128 stands for zero in the data rows.
Here are some points, one per row:
[150  86 108  51 168  86  58 109 213 196 206 213  13 145 192   0  93 196
  82 119 102 137 146  93 250 123 130 112 144 103 190 172 150 138  98 149
 118 123  76 115  87  74  75  97 146  34]
[ 49 128 191  42  65 129 203 199  28  27  56 110  95  79  86 152 116  55
  84 151 184 124 114  70  75 193 110 134 153 105  96  32 113 123 137 112
  93 124 174  87 172  91 161  65  45 158]
[ 94 149 170  70  98  97 195 175  55  66  82 117 112  94  80 149 117  88
 130 150 167 165 131 110  93 169 107 110 161  94  95  48 100 127 146 140
 108 128 140 107 135 111 153  87  62 159]
[148 188 171 170 151 129 152 161 107 161  96  91 121 134 115 188 145 111
 128 178 140 167 123 139 157 114 117 132 123  98  98  83  88 142 216 184
  95 140 171  88  64 161 130 167  90 178]
[125 101 102  93 158 104 168  58  85 158 235 190 147 115 171  34 150 122
  62  90 147 145 191  83  45 133 170  55 143 159 111 133 159 157  53 184
 159 123 148 130 127 105 130  91 125  80]
[132 113  92 118 141 115 115 137 177 159 154 150  87 142 168  90  93 149
 132 120 136 131 148 139 162 119 129 136 126 148 146 185 118 133  81 133
 130 114 108 130 117 125 104 117 170 107]
[143 163 130 169 148 141 122 106 106 141 127  72 175 130 111 167 128 141
 202 140  87 165  83 165 138  90 109 124 138 136 124 121 131 102 157 132
 129 120  91 153 159 138 154 158 138 151]
[118 112  94 133 101 143  63 150 195 121 140 148  82 156 117  82  96 162
 125 110 120  96 136 109 151 127 138 140 134 122 152 175 127 138 105 103
 144 130  84 179 131 136  90 137 170 110]
[151 118  97 147 130 138 104 108 152 146 127 119 145 124 112 166 117 147
 182 138 117 120 138 182 108 160 125 154 139 145 114 131 110 134 109 104
 149 119  81 136 134 137 133 144 128 144]
[171 165 152 176 160 149 132 123 129 161 109  67 169 134 130 175 149 135
 152 149  91 143  65 175 152  83 115 121  93 131 133 137 135 111 211 148
 139 133 151 121 116 156 160 157 124 153]
[106  94  48 124 133 118  71 105 195 122 125 172  87 135 151  89  90 174
 177 114 122 114 170 160 184 159 145 149 154 124 203 161 109 125  57 116
 114 127  61 145 106 103  76 147 149  81]
[188  89 120 152  95 158  65  99 161 142 124  65 221 107 119 165 124 154
 169 104 100  62  78 191  86 105  92 149  54 188 104 125 133 154 174  64
 167 143 130 177 168 168 153 114 160 149]
[141 144 137 161 144 142 122 128 131 154 114  91 162 125 107 174 142 126
 154 150 108 140 103 152 128 122  98 133 117 133 118 128 131 130 167 117
 132 134 128 129 118 143 135 157 129 151]
[133  93  63 156  80 150  73 122 205 133 119 145 150 132 144 128 101 129
 181 111 125  88 152 176 133 135 114 193 108 153 139 163 113 130  74  64
 111 112  95 137 146 182 113 136 159 148]
[147 125 134  90 143 133  93 114 150 172 204 206  58 174 135  38 123 131
  48  98 119 129 144  30 150  98 143  90 129 118 114 158 173 160  92 129
 136 118 102 154 133 104 115  97 181  92]
[180 205 146 199 184 145 138 110 122 198 111  71 143 146 117 225 163 133
 154 159  98 162  81 163 156 102 121 119  94 111 106 138 119 118 215 175
 140 156 141 105  84 110 169 191 103 143]
[124 115 104 125 137 141  77 141 182 139 141 154  97 160 158  75 113 158
 134 111 108 119 148 112 192  78 132 132 130 131 179 166 153 122  96 107
 121 135 104 151 140 135  96 125 173  88]
[116 125  78 123 149 122  81 153 212 118 136 143  65 182 166  72  86 163
 171  99 111 146 140 123 232  82 150 130 135 136 215 187 140  79  99 128
 126 123  98 157 129 130  74 125 186  96]
[150 167 164 182 167 123 136 123 106 154  89  87 139 116 112 197 183 142
 135 183 111 158 119 152 146 120 130 124 135  86 110  87  98 149 237 186
 129 160 160  99  41 134 114 190  81 137]
[142 108  90 116 121 112 114 112 151 141 142 157 119 129 140 106 104 149
 144 133 130 142 148 156 141 148 133 137 140 120 133 138 123 125  97 129
 113 126  88 135 121 110 119 114 137 111]
[152 111  94 154  91 148  79  95 148 104 121 101 187 123 140 139  95 129
 231 116 113 110 110 208 130  92 110 170 130 160 144 152 135 111  94  82
 114 115  80 149 182 177 141 116 161 180]
[ 67 127 174  79 113 111 203 133  58  75 120 139 141 125 125 140 150  83
  71 123 153 122 119  68  83 149 143 120 147 118 109  89 154 104 102 116
 104 122 178  96 172  94 155  80  96 142]
[111 149 199 122 123 149 148 192  64  86  67 105 114 127  87 143 134  98
  90 172 140 158 121  98 126 122 118 114 149  97  90  53 119 146 207 139
  89 127 167 102 114 135 157 103  79 181]
[146 157 182 165 151 154 129 138  98 135  83  90 140 127 107 164 152 118
 122 165 122 140  94 124 151 107 130 138 116 105 104  95 109 132 236 175
 113 138 157 107  79 140 136 154  99 173]
[154 123  95 174 115 150  94 113 135 132 135  66 202 119 132 154 107 153
 207 132 101 127  81 214 121  82 106 155 106 170 119 150 126 106 123  97
 126 115 100 154 177 157 155 128 167 169]
[130 170 160 143 156 125 154 161  94 118 103  87 129 132  99 169 144 108
 136 161 120 163 115 148 134 135 101 111 149 102 106  81  99 124 191 170
 113 125 134 111  85 142 143 142  89 174]
[ 76 124 197  85  89 144 164 204  42  61  63 110 110  97  85 140 113  85
  82 159 172 147 126  69  96 150 113 122 144  99  94  49  98 161 193 115
  95 128 181 104 123 120 148  97  80 160]
[134 122  86 128 132 129 115 127 165 147 144 131 107 134 142 109  81 152
 164 117 131 137 141 156 157 126 116 156 130 147 145 174 117 121  82 130
 129 113  84 137 138 145 115 146 161 137]
[119 110  96  96 117 115  67 116 169 136 147 179  99 133 112  68 132 152
 139 112 115  98 165 106 154 141 122 117 154 115 140 138 124 147  92 108
 148 151  62 173 135 104  83 141 134  81]
[130 100 122  84 139 120 105 111 159 166 191 181  82 155 169  40 130 152
  84 111 119 144 150  85 161 106 143  95 126 132 158 158 166 155  89 151
 126 114 116 139 123 114 102  99 156  71]
[171 175 149 194 161 133 119 104 129 174 102  73 184 131 110 197 191 147
 164 157  80 158  72 166 143 113 128 119 114 111 120 105 125 126 226 166
 166 147 148 122  94 125 133 192 110 103]
[107 112 146 113 115 109 215  93  69  94 194 181 163 134 141 134 182  59
   5  75 179  87 164   6   0 151 168  73  97 162  78 142 181 138  50 131
 170 141 219 146 161 124 152  89 142 135]
[134 128 115  80 149  97 151  99 107 164 225 159 101 124 169   1 125 140
  87  93 119 145 175 109 119 125 152  55 173 125 149 151 155 137  78 171
 172 124 123 148 126 113  95  97 143  72]
[ 55 100 196  48  54  64 222 199  55   5  66 131 106  63  88 171 147  60
  34 122 204  80 106  56  29 191 144 137 109 127 115  69 130  98 117  79
 142 138 209 100 160  85 154  70  50 136]
[120 106  85 148 138 150  67 114 169 110 124 175 101 172 156  90 107 171
 169 113  94 133 144 141 221 108 155 144 160 119 197 176 135 101  79 105
  85 109  73 139 134 111 100 128 176  75]
[173 185 174 211 168 147 134 126 150 196 103 104 113 132  98 236 154 127
 109 167 139 145  94 118 139 121 116 155  81 113  70 142  88 167 231 181
 133 145 162 103  58 148 148 226 112 143]
[143 112 127 151 129 157 106 102 133 148 109 124 153 141 129 158 124 148
 156 138 121 129 124 144 137 123 131 163 111 135 118 137 135 140 138 113
 112 125 116 117 132 133 160 124 152 141]
[105  99 135  88 117  76 236 103  64 104 178 204 158  98 136 156 167  68
  29  97 194  65 174  69   0 212 168 116 109 147  88 125 140 105  21 120
 151 132 204  97 162 111 138 110  93 135]
[105 130  57 123 119 111  80 127 190 110 114 144 114 150 126  70 117 157
 193 101 104 117 178 180 186 115 140 132 153 123 190 150 106  92  73 110
 138 120  71 160 149 127  51 153 162  80]
[126  95  67 163  65 152  72 127 184  85  96 136 166 111 126 120  93 130
 197 106 125  81 161 192 113 131 124 184 131 153 147 175 102 139  74  58
 118 130  74 163 148 179 106 163 166 150]
[ 99 110 133  80 124  99 205 123  85 109 159 168 120 109 141 133 134  88
  56 108 173 107 154  85  62 186 134 120 123 141 107 127 132 125  68 140
 136 120 168 100 142 110 142  94 106 142]
[125  96  82 158 101 145  74 113 156  92 113 133 147 129 109 119 112 144
 210 108 109  98 147 168 121 121 125 164 134 131 135 159 121 138  86  56
 129 124  61 169 155 145 125 149 169 138]
[162 152 123 180 146 146 118 106 115 146 126  51 179 113 132 176 133 150
 178 133  88 127  78 202 137 116 122 124 119 138 137 130 115 114 191 146
 149 124 136 129 110 134 136 164 146 122]
[153  99 131 109 183 135 162  91 120 186 211 180 103 150 208  46 108 129
  47 103 137 152 148  88 129 103 141 100 131 150 154 168 192 129  55 156
  92 101 160  82 129 138 157  78 144 103]
[167 174 159 196 154 144 110 113 147 171  96  67 178 139  79 198 216 143
 147 138  77 126  61 143 125  81 125  87  81 120 118 105 150 132 255 137
 205 154 151 154  98 119 139 188 132 103]
[ 58 150 178  66  84 121 216 196  58  60  81  99 108  98 113 152 104  64
  84 147 178 137 121  96  92 173 115 139 153 111 102  60 114 102 137 131
  85 111 187  83 160 119 148  74  67 160]
[ 87 111 160  81 109 110 190 152  92  95 109 130 121  94 123 130 133  97
  83 131 182 131 135  99  84 176 120 131 139 124 102  89 125 127 103 129
 119 132 165  97 145 115 142  94  68 138]
There is one direction along which these points spread out most. Take the direction at right angles to it along which they spread out most. Go by this last direction. For each point below, how far along it does it lie, from 0 to 99? 50 is the average, and the first point above lies past it. One standard deviation of the points above along it is 16.
[132 113  92 118 141 115 115 137 177 159 154 150  87 142 168  90  93 149
 132 120 136 131 148 139 162 119 129 136 126 148 146 185 118 133  81 133
 130 114 108 130 117 125 104 117 170 107] >> 58
[111 149 199 122 123 149 148 192  64  86  67 105 114 127  87 143 134  98
  90 172 140 158 121  98 126 122 118 114 149  97  90  53 119 146 207 139
  89 127 167 102 114 135 157 103  79 181] >> 44
[ 87 111 160  81 109 110 190 152  92  95 109 130 121  94 123 130 133  97
  83 131 182 131 135  99  84 176 120 131 139 124 102  89 125 127 103 129
 119 132 165  97 145 115 142  94  68 138] >> 61
[171 165 152 176 160 149 132 123 129 161 109  67 169 134 130 175 149 135
 152 149  91 143  65 175 152  83 115 121  93 131 133 137 135 111 211 148
 139 133 151 121 116 156 160 157 124 153] >> 28
[125 101 102  93 158 104 168  58  85 158 235 190 147 115 171  34 150 122
  62  90 147 145 191  83  45 133 170  55 143 159 111 133 159 157  53 184
 159 123 148 130 127 105 130  91 125  80] >> 76
[120 106  85 148 138 150  67 114 169 110 124 175 101 172 156  90 107 171
 169 113  94 133 144 141 221 108 155 144 160 119 197 176 135 101  79 105
  85 109  73 139 134 111 100 128 176  75] >> 55
[124 115 104 125 137 141  77 141 182 139 141 154  97 160 158  75 113 158
 134 111 108 119 148 112 192  78 132 132 130 131 179 166 153 122  96 107
 121 135 104 151 140 135  96 125 173  88] >> 56
[130 170 160 143 156 125 154 161  94 118 103  87 129 132  99 169 144 108
 136 161 120 163 115 148 134 135 101 111 149 102 106  81  99 124 191 170
 113 125 134 111  85 142 143 142  89 174] >> 36
[150  86 108  51 168  86  58 109 213 196 206 213  13 145 192   0  93 196
  82 119 102 137 146  93 250 123 130 112 144 103 190 172 150 138  98 149
 118 123  76 115  87  74  75  97 146  34] >> 71
[147 125 134  90 143 133  93 114 150 172 204 206  58 174 135  38 123 131
  48  98 119 129 144  30 150  98 143  90 129 118 114 158 173 160  92 129
 136 118 102 154 133 104 115  97 181  92] >> 70
[154 123  95 174 115 150  94 113 135 132 135  66 202 119 132 154 107 153
 207 132 101 127  81 214 121  82 106 155 106 170 119 150 126 106 123  97
 126 115 100 154 177 157 155 128 167 169] >> 34
